The same turns and mirrors carry the whole set onto itself and the rows of a family onto each other. Which other rows belong to the same family as each row named below? List them in the order they appear above.
These 30 rows form 5 families of 6 rows each.
K_920: [-1.43  0.50 -1.48 -0.86 -1.52  0.52 -0.11  1.19 -1.17  0.00  1.56  2.70
 -0.98 -1.77  3.01 -0.12 -2.61  0.33  1.06  0.70  2.80  2.06 -1.85 -0.01
  0.21  0.27 -0.64  2.46  3.75  1.30 -0.25 -0.38  1.95 -2.02 -0.59]
K_378: [-0.49 -0.36 -1.21  0.36 -0.42  2.03 -1.10 -2.19 -0.86  5.51 -1.55  0.54
  0.89 -1.37  0.02 -1.56  1.39 -1.29  1.36  1.77 -1.58  0.97  1.94 -0.05
  0.03 -1.02  0.25 -1.08 -0.17  0.48  2.15 -0.81  2.34 -2.20 -0.58]
K_868: [-1.70  0.06 -1.54 -1.35 -0.86 -0.12 -0.79  1.39 -1.46  0.63  1.61  2.21
 -0.76 -1.51  3.22  0.47 -2.74  0.04  0.56  0.79  2.75  2.38 -1.46  0.64
 -0.20  0.09 -0.90  2.00  4.31  1.08  0.27 -0.66  1.91 -1.83  0.56]
K_459: [-1.40 -0.07 -1.15 -0.69 -1.02 -0.54 -0.44  1.34 -0.36  0.20  2.22  3.02
 -0.96 -1.79  3.25  0.64 -1.86 -0.01  0.69  0.08  2.92  2.55 -1.67  0.34
 -0.15  0.09 -0.80  1.48  3.39  1.31  0.03 -0.89  1.67 -1.37  0.10]
K_89: [-1.45 -1.48  1.56  1.95 -1.08  1.11 -1.53  0.35 -1.53  3.36  0.06 -0.20
 -0.97 -0.61  0.06 -1.42  0.15  0.17  2.22  0.90 -0.65  1.30  1.20  0.76
 -2.62 -1.60 -0.70 -2.70 -1.59 -1.18  1.75  0.03  0.23 -1.67 -1.62]
K_64: [-1.52 -0.07 -0.97  0.91 -0.58  2.89 -2.34 -1.76 -1.34  5.08 -2.21  0.53
  0.77 -1.17  0.16 -1.59  1.27 -1.56  1.17  2.10 -1.44  0.91  1.39 -0.38
  0.24 -1.39  0.55 -0.75 -0.08  0.62  1.02 -0.75  2.13 -2.72 -0.76]
K_570: [-0.78  0.38 -1.18 -1.18 -1.58 -0.44 -0.88  1.00 -0.81  0.33  1.39  2.82
 -1.36 -1.63  2.54  0.50 -2.35 -0.27  0.10  0.50  3.10  1.88 -1.83  0.18
 -0.45 -0.49 -0.39  1.94  4.41  1.40 -0.12 -0.90  1.79 -1.81  0.00]
K_551: [ 0.04 -1.20  1.44  0.96 -0.94 -0.88  1.43  1.23 -1.05  2.22  0.27  3.71
 -2.87  0.09  2.73  1.77 -0.83 -1.35  0.60 -1.58  0.29  0.87 -0.28 -0.48
  1.42 -0.89 -1.40  1.90  4.24  0.56  0.22 -1.49  0.99 -1.12  0.65]
K_866: [-1.92  0.95  0.25  2.44  0.00  3.72  0.42  0.71 -2.42  1.94 -0.71  0.48
 -0.26 -0.51 -0.04 -2.31  0.43  0.66  1.65  2.01 -1.34  0.58  1.12  2.08
 -0.34  0.18  0.98 -1.86 -0.12 -1.06 -0.74  0.16  1.85 -4.34 -0.36]
K_437: [ 0.02 -1.65  1.19  0.58 -1.36 -0.98  1.63  0.76 -1.13  1.66  0.48  3.56
 -2.50 -0.74  2.27  1.93 -0.96 -1.73  0.10 -0.77  0.36  0.05  0.23 -0.65
  2.77 -0.22 -0.73  1.23  3.91  0.60  0.65 -1.72  0.80 -0.77  0.83]
K_708: [-2.02 -0.40 -0.81  0.57 -0.31  2.42 -1.82 -2.25 -1.38  5.33 -1.07  0.80
  0.89 -1.15  0.22 -1.55  1.12 -1.03  0.83  1.99 -2.25  0.26  0.93 -0.20
  0.87 -0.38  0.68 -1.22 -0.51  0.51  1.44 -0.66  1.98 -2.52 -0.96]
K_806: [-0.19 -1.21  1.37  0.75 -0.64 -1.20  1.28  0.46 -1.18  1.75 -0.37  4.04
 -2.03 -0.75  2.02  1.25 -0.33 -1.38  0.91 -1.07  0.45  0.16 -0.24 -0.66
  2.72 -0.79 -0.94  2.40  3.77  0.73  0.39 -1.73  0.39 -0.47  0.86]
K_135: [-1.40 -0.42 -1.22  0.80 -0.18  2.51 -2.29 -1.67 -0.89  5.30 -1.44  0.84
  0.04 -1.04  0.12 -1.30  1.26 -1.42  1.32  1.50 -1.63  1.28  1.45 -0.44
 -0.08 -1.48  1.08 -0.57 -0.75  0.59  2.01 -1.00  2.89 -2.18 -1.05]
K_774: [-0.37 -1.36  1.34  0.72 -1.05 -1.59  1.60  0.62 -1.74  1.85 -0.44  3.79
 -2.17 -0.11  1.82  1.25 -0.85 -1.62  1.04 -0.80  0.22  0.37 -0.67 -0.77
  1.66 -0.59 -0.89  1.94  4.72  0.89  0.77 -1.47  1.36 -1.06  1.29]
K_335: [-1.45 -1.74  0.90  1.47 -1.01  1.41 -0.84  1.07 -2.39  2.64 -0.12 -0.07
 -0.92 -0.53  0.94 -1.55 -0.08  0.13  3.00  1.52 -1.24  1.07  0.91  0.71
 -2.84 -1.82 -0.79 -2.32 -1.20 -1.59  2.14  0.00  0.08 -1.16 -1.01]
K_212: [-2.07  1.29  0.91  2.22 -0.04  3.68  0.33  0.41 -2.77  2.17 -0.12  0.33
 -0.81 -0.57 -0.11 -1.90  1.95  0.32  2.84  1.92 -1.39  1.50  0.49  2.32
 -0.62 -0.21  1.24 -1.25 -0.11 -0.38 -0.56 -0.26  1.57 -4.05 -0.41]
K_306: [-1.57 -2.18  0.08  0.17  0.03  2.13 -0.41  2.41 -1.54  1.97  0.39  0.85
  0.21 -0.87  1.22  2.14 -2.05 -1.00  0.54 -0.64  2.82  0.50 -0.28 -1.95
  2.99 -0.39  0.39  2.36  3.26  0.54 -0.79 -2.96  0.91 -0.59 -1.15]
K_752: [-0.66 -1.76  0.59 -0.27  0.59  2.19 -0.43  2.95 -1.89  1.78  0.15  1.02
 -0.06 -0.86  0.47  1.56 -2.22 -0.69 -0.34 -0.82  3.16  0.17  0.05 -1.99
  2.37 -0.71  0.45  2.43  3.92  0.29 -0.70 -2.57  1.31 -1.55 -1.05]
K_168: [-1.82  1.05  0.40  1.93  0.10  3.77  0.93  0.41 -2.57  2.46 -0.09 -0.06
 -0.48 -0.50 -0.52 -1.99  1.60  0.30  1.88  2.17 -0.19  1.51  0.75  1.81
 -0.95 -0.13  0.59 -2.07  0.33 -0.66 -0.99  0.14  1.88 -4.62  0.03]
K_370: [-1.18 -1.42  0.68  0.87 -1.01  1.42 -1.45  1.01 -1.06  3.37 -0.13 -0.59
 -1.01 -0.34  0.77 -1.45  0.21  0.24  2.09  1.33 -1.84  1.19  0.69  0.61
 -2.64 -0.95 -0.66 -3.45 -0.38 -1.45  2.14 -0.35  0.19 -1.41 -0.88]
K_134: [-1.53  0.88  0.13  1.65  0.98  3.95  0.39  0.05 -3.35  2.38 -0.10  0.17
  0.00 -0.94  0.00 -1.41  1.28  0.46  2.38  1.72 -1.21  0.66  0.98  1.81
 -0.15 -0.41  1.52 -1.56  0.32 -1.15 -1.08 -0.23  1.59 -4.24 -0.05]
K_840: [-1.14 -1.73  0.86  1.20 -1.35  1.23 -1.47  0.38 -2.20  3.36 -0.04 -0.35
 -1.05 -0.98  0.47 -1.25  0.23 -0.41  2.26  1.37 -1.26  1.22  0.63  0.44
 -2.66 -1.57 -1.27 -2.92 -0.72 -1.75  1.55  0.11 -0.31 -1.54 -0.25]
K_965: [-1.49 -1.73  0.47 -0.61 -0.09  1.71 -0.40  2.91 -1.72  0.97  0.09  0.92
  0.34 -1.25  0.55  1.89 -2.20 -1.15  0.05 -0.24  2.96 -0.04 -0.26 -0.98
  1.80 -0.56  0.31  2.90  3.63  0.04 -1.28 -2.73  0.50 -0.97 -0.86]
K_847: [-1.34  0.19 -1.57  1.36 -0.06  3.23 -2.11 -1.90 -1.06  4.95 -1.42  0.47
  0.86 -1.29  0.16 -1.31  1.19 -1.52  1.43  1.95 -1.53  1.52  1.59  0.63
  0.06 -0.81  0.26 -0.59 -0.73  0.81  2.01 -0.96  1.55 -2.00 -0.84]
K_771: [-0.17 -1.07  1.51  0.24 -0.32 -0.93  1.37  0.88 -1.48  2.68  0.10  4.04
 -2.06 -0.12  1.64  1.73 -0.58 -1.38  0.20 -0.85  0.93  0.73 -0.04 -0.32
  2.03 -0.51 -1.05  2.01  4.70  1.04 -0.42 -1.46  0.53 -0.83  0.95]
K_730: [-1.42 -1.42  0.82  1.34 -1.16  0.66 -1.61  0.96 -1.88  2.90 -0.47 -0.29
 -0.54 -0.53  0.55 -1.59 -0.39  0.64  3.15  1.43 -0.84  1.26  0.94  0.64
 -3.24 -1.70 -0.35 -3.13 -0.68 -1.22  1.18 -0.14  0.35 -1.80 -0.48]
K_195: [-1.90  0.48 -0.88 -1.27 -1.51 -0.72 -0.37  2.14 -0.53  0.53  1.87  2.87
 -1.13 -1.44  3.35  0.22 -2.27  0.15  0.29  0.43  2.05  1.66 -0.95 -0.01
 -0.17  0.53 -1.02  1.78  3.68  1.81 -0.36 -0.79  2.06 -2.08  0.01]
K_947: [-2.19  1.59  0.06  2.53  0.68  3.73  0.74  0.41 -3.20  2.62 -0.05  0.18
 -0.33 -0.70  0.01 -1.91  1.66  0.67  2.31  1.41 -0.35  1.48  1.35  2.01
 -0.09  0.05  1.24 -1.62  0.33 -0.65 -0.57 -0.02  2.09 -3.65 -0.34]
K_71: [-1.05 -1.15  0.50 -0.38  0.63  2.25 -0.44  3.11 -0.79  0.73  0.06  1.20
  0.14 -0.75  1.10  1.35 -1.83 -0.83  0.19 -0.77  3.30  0.27 -0.22 -1.49
  2.20 -0.85  0.69  2.84  2.96  0.41 -1.12 -2.65  0.99 -1.40 -1.24]
K_652: [-1.41 -1.26 -0.28 -0.88  0.54  2.17 -1.04  2.81 -1.27  0.91  0.03  1.44
 -0.56 -0.93  1.15  1.45 -2.51 -0.64  0.03 -0.39  2.27 -0.06 -0.05 -2.12
  2.62 -0.24  0.85  2.32  3.66  0.56 -1.09 -2.43  0.12 -1.21 -1.38]

Same family as K_840: K_459, K_64, K_806, K_168, K_71
Same family as K_752: K_868, K_135, K_774, K_335, K_947
Same family as K_212: K_89, K_570, K_965, K_847, K_771
Same family as K_370: K_866, K_437, K_708, K_195, K_652

